Named turns come first, each shown by rows before and after it. Which turns, in which order, take the first row of each pair that follows to the second? Write the first one first, as in the answered first pair.
Tas:
[  9.3 -12.1  22.0  -5.8 -25.3  16.9   4.6 -16.1   1.3  -9.0 -14.1] => [  3.1   2.6  -6.6  22.5  14.0 -14.1  -0.5 -14.6 -29.8   1.6 -11.9]
[-12.8  -2.6   1.6  -9.3   1.8  -0.8  12.9  11.0   4.6  27.6  -4.7] => [ -0.6  -4.4   5.5  -7.7 -15.5  21.8  11.0  -2.7  -6.2  14.7 -12.5]
[  8.3  17.7 -17.7 -12.3   4.8  -3.6 -19.8  25.7  17.4   4.6   8.5] => [ 19.2  14.7 -10.2 -15.6 -15.4  18.7 -19.8  14.4  13.2  -7.3   1.9]
sori:
[ -3.4  -7.1  -0.2   4.2   1.8  -1.5   0.8 -16.0  -5.7   0.8  -7.0] => [ -5.9 -10.6   5.9  -1.7  -2.7  -1.2   3.3 -13.4   3.4   1.4  -5.2]
[ 1.5  5.7  5.4  2.9 -7.1  6.5  3.7  0.1  0.4 -1.9  4.5] => [ 1.6  7.7  2.6  6.7 -3.1  4.9  2.8 -1.9 -5.7 -1.9  3.6]
[ 13.5   8.4 -22.9   2.9  19.4  -6.5  -0.8  -6.0 -18.1  -2.7  -1.7] => [ -5.1  -6.3  -5.9  -5.5  24.0 -23.1  16.4  -4.3  -2.3   7.0   0.9]
gel:
[-13.0  -5.6   2.6   9.3  18.0 -15.2   6.5  -4.8  -8.7   7.2   1.9] => [ -4.6  -6.7   4.7  13.3   6.9  -0.8   5.5 -16.5 -19.8  -1.8  -5.1]
[-18.7   0.6  38.6  -8.2  -6.6 -24.9   7.5  -9.7   7.0  28.1  13.5] => [ -4.7  -1.6  42.4  -1.2 -25.0   0.0   6.2 -30.7 -11.6  13.1   1.4]
[  9.3   2.5 -10.5   4.9  -0.6   0.2  -6.2  15.6   2.4  -2.5   4.5] => [ -1.7  -4.4  -4.2   4.4   6.3 -11.2   2.3  15.3   5.5   3.0   5.3]
[ -0.8  -1.3 -12.1  -0.7   4.1   3.6  -6.1   8.6  -0.8  -1.6  11.2] => [-8.7 -7.3 -6.7 -0.3  7.5 -3.4  0.7  6.3  0.3  1.8 11.0]
Rinas:
[  0.0 -14.8   4.6   1.8  -3.7   3.8  -1.8  -9.2 -16.9  -2.8   4.5] => [  3.0 -11.2   6.2 -11.3 -10.4   8.8  -8.2   4.5   1.9  -1.9  10.7]
[ 15.9   7.8  -8.0 -15.4 -11.2  21.1 -22.4  18.9  20.2  -9.7   2.3] => [ -2.0  11.1 -22.9   5.3  28.0 -17.8 -15.8  20.9   2.3   6.2   6.6]
[-10.4  -9.3  -5.2   0.4  24.4 -21.7  -5.6   8.8  18.7   6.7   4.4] => [ -5.5 -19.6   4.0  16.5  14.1  -8.7   3.8 -23.8 -11.2  -6.2 -10.4]
Then:
Between the rows of a pair lie two turns.
[  5.0  -7.2   4.1  -7.3  -0.8  12.3 -10.1  -3.3  -3.5   0.4   6.5] => [-4.0 -9.4  2.5 -2.8 13.3 -3.0 -5.8 -2.4 -6.4  8.1  8.1]
Tas then sori
[  2.1   2.9   1.1 -18.5 -26.4  24.1  -3.9  13.6  22.1  -4.7  -4.7] => [ -7.7  18.3 -27.3   2.0  15.1 -10.9  -9.7  25.5   4.7  10.5   3.2]
sori then Tas
[-0.2 -2.6  1.9  4.8 25.0 -5.9 -3.2 22.8 -6.3 -0.3 11.9] => [ 6.5 -1.9  5.2 -6.2 12.6  6.4 -7.6 28.9  6.2 -3.7 13.5]
sori then sori
[-0.3  4.7  3.3 -3.8  9.2 -6.1 -3.2  8.0  9.7  4.7  4.6] => [ 9.2  7.5  2.4 -3.9 -1.7  8.9 -8.2  3.6  4.4 -4.1  0.5]
sori then Tas
[  0.4  -0.5   3.8   3.7  15.2 -17.1  14.3 -15.1   5.6  16.7   2.9] => [  0.2  -2.9   7.1   4.0  13.1 -15.1  15.7 -18.2   4.1  15.1   1.8]
gel then Tas
[ -3.2 -10.7   4.7  -6.6  -7.3   4.0   3.0   4.5   8.9  -1.5  -2.8] => [-6.3 -6.3 -2.1 -3.7  3.8 -6.7  1.3 11.1  7.9  4.3  1.2]
gel then Rinas
[  8.1   8.1 -16.3  -0.5   2.3   7.9   1.4   2.4 -12.7  -5.8  -6.9] => [  1.5   3.9  -8.2 -15.0  -0.2   4.4   4.1  15.3  11.0  -0.9   0.1]
gel then Tas
[  0.3  18.8 -13.3  -1.4  -3.4  -5.5  -8.9  25.5  17.3   7.6   3.6] => [  7.7  20.0 -20.4  19.2  -1.5   1.3  -9.1   3.1 -16.7  -1.6  -7.0]
Tas then sori
[  7.7   6.2   3.8   6.2  -7.3  12.5  -5.6 -11.5 -21.8  -8.4 -14.5] => [ -2.7  16.7  -8.4  -2.9  13.9 -12.3 -13.1  18.9   2.8   8.2   1.4]
gel then gel
[  4.3  25.3  -4.8   7.6 -12.1   6.0   0.9   8.0 -20.9   4.3  -2.6] => [-10.8  21.8  -1.3   3.2   0.6 -13.9   8.3  16.7  -8.5  16.3   4.0]
gel then sori
[  9.2   4.4 -10.2  10.3   0.5  -0.3 -12.9  -9.4 -16.4   4.0   2.7] => [  3.0 -11.1  10.9   0.6 -13.2   6.6   0.3 -18.3  -7.5   2.1  -0.9]
sori then Rinas
[ -2.0   8.4 -22.4   0.9  -4.8   8.6 -10.9  14.6 -11.9   8.8  -8.6] => [ -5.8  -5.6  -7.8   5.7 -12.4  13.3   1.3  -5.5 -22.6   4.2 -17.0]
sori then Rinas
[ -5.5  -3.0   4.4   9.8  25.2 -14.7  13.1   6.0   6.8   8.8   0.2] => [ 19.4   1.3   6.4   1.4  -8.4  26.0   0.3  -0.2   6.4 -10.6  -6.7]
Tas then sori
[  2.9  -5.5  15.0 -10.2  -9.2   5.4  -2.4 -13.1  10.7  -7.2  -4.5] => [  4.0   1.1   1.9   7.4   4.5  -1.3  -4.6 -20.8 -12.6  -7.2  -7.9]
sori then sori
[-19.4 -11.7   3.1  -3.8   6.8 -22.3   8.7 -14.4   7.7   3.4   5.6] => [ -6.6 -10.1   8.3 -18.0 -15.9   1.8   0.8  -9.5  22.6  -5.7   5.7]
sori then gel
[-13.2   2.6  -8.1   2.4  -0.6  -9.7   1.5 -10.9  -2.6  -4.1  -6.9] => [-9.9  5.4 -7.5 -9.1 -8.7 -2.8 -3.4 -0.9 13.2 -3.6 -2.6]
Rinas then Rinas
[-16.0  -3.7   7.8   2.1  15.9 -21.7   9.5  -0.7  -5.0  11.8  -0.1] => [ -8.8 -13.5  24.1  -6.7  -8.2  -0.5  13.1 -12.9  -0.7   0.8  -5.6]
gel then sori
[ 13.7   8.5  10.0  -0.4 -17.1   8.9   0.6 -12.4   3.4   0.7 -14.1] => [ 16.1  22.1  -9.3   5.7  -1.4  -1.7 -11.1   0.5   0.1   5.9  -7.4]
gel then Tas
[ -3.7  13.3 -14.3   0.6   7.5  -3.0 -13.6   9.6  -3.7   0.7  12.0] => [-17.7  -6.1   4.9   5.6   7.6 -10.0   6.4 -11.2 -12.5   1.5   4.3]
gel then gel
[ 15.6   3.5   3.4   9.7  -9.8  21.0  -5.0 -18.6 -18.6 -12.2  -3.9] => [  3.4  13.1 -13.9  17.4  21.9 -10.8  -7.1  -1.6 -18.5   4.5   6.0]
gel then sori
[ -4.0  -5.1  -3.1  -8.5 -11.8  33.3 -11.2   2.0   2.8 -16.2 -10.4] => [-11.1   9.2 -22.7  -2.7  16.0   7.5 -18.4  22.1   6.1  -2.4  -0.1]
Rinas then sori
[-8.6  5.9  3.1 -8.7 -9.3 17.7  8.2 -7.2 13.7 -3.7 -0.5] => [-10.4   8.9   0.2 -11.2  -4.1  12.3   5.6   1.1  19.4  -0.4   3.3]
gel then gel
[ 3.5  6.1 -9.9 -3.8  3.5 -0.5 -2.7 11.1  2.3  2.1  2.9] => [ 7.1  1.1 -4.8  1.5 -5.4  9.4 -0.3 -2.5 -9.3 -5.6 -3.5]
Rinas then Rinas
[  8.3  13.4  -3.5 -12.2   7.9   9.6 -17.2  23.3  16.0   3.5   6.6] => [  8.8  -5.5  19.2 -11.2 -13.6  27.5  -1.7  -4.8   5.0  -8.5  -7.1]
gel then Tas
[-31.7 -17.8  14.1  -0.5  23.2 -34.3  22.2   3.6  16.5  17.9   3.2] => [-22.5 -26.3  22.2  14.4   8.4 -14.2  28.6 -29.9 -15.1   2.0 -13.4]
Rinas then Tas
[ 11.9  12.3 -24.2 -13.2   2.4  23.7 -18.4  11.8  -9.6  -1.7   8.5] => [  8.3  -0.7 -11.7  -1.6  -1.6  27.8  -4.6 -13.5 -31.4  -8.0  -2.8]
sori then Rinas
[ -3.8  -7.0 -10.9  16.1  12.9  -3.7   3.4 -16.0 -16.6  -4.5  -6.6] => [ -9.7 -20.9   9.7   2.0  -2.1   3.3  13.7 -17.9   2.0  -5.0  -7.1]
sori then Tas
[  4.7 -22.8  22.6  10.6 -14.8   9.3  34.9 -32.3  -4.1 -13.9 -15.7] => [-16.6 -23.9  22.3   1.3   9.0 -25.5  39.4  -7.1  21.9   8.0   0.0]
Tas then Tas
[ 10.8  -9.6 -23.9  33.8  20.9 -10.6  -8.2 -12.6 -38.4   0.7 -21.5] => [ 34.3  -3.9 -17.6  11.2 -17.7  30.4 -23.5  -6.4 -17.5 -15.8 -22.7]
gel then Rinas
[ -7.2  -0.4   4.7 -16.3   4.2 -19.1   0.2   4.7  12.2  17.2   8.3] => [ -4.9  -2.1   8.4 -19.9  -2.1 -13.6  -0.1   3.8  16.6  15.6   7.5]
sori then gel
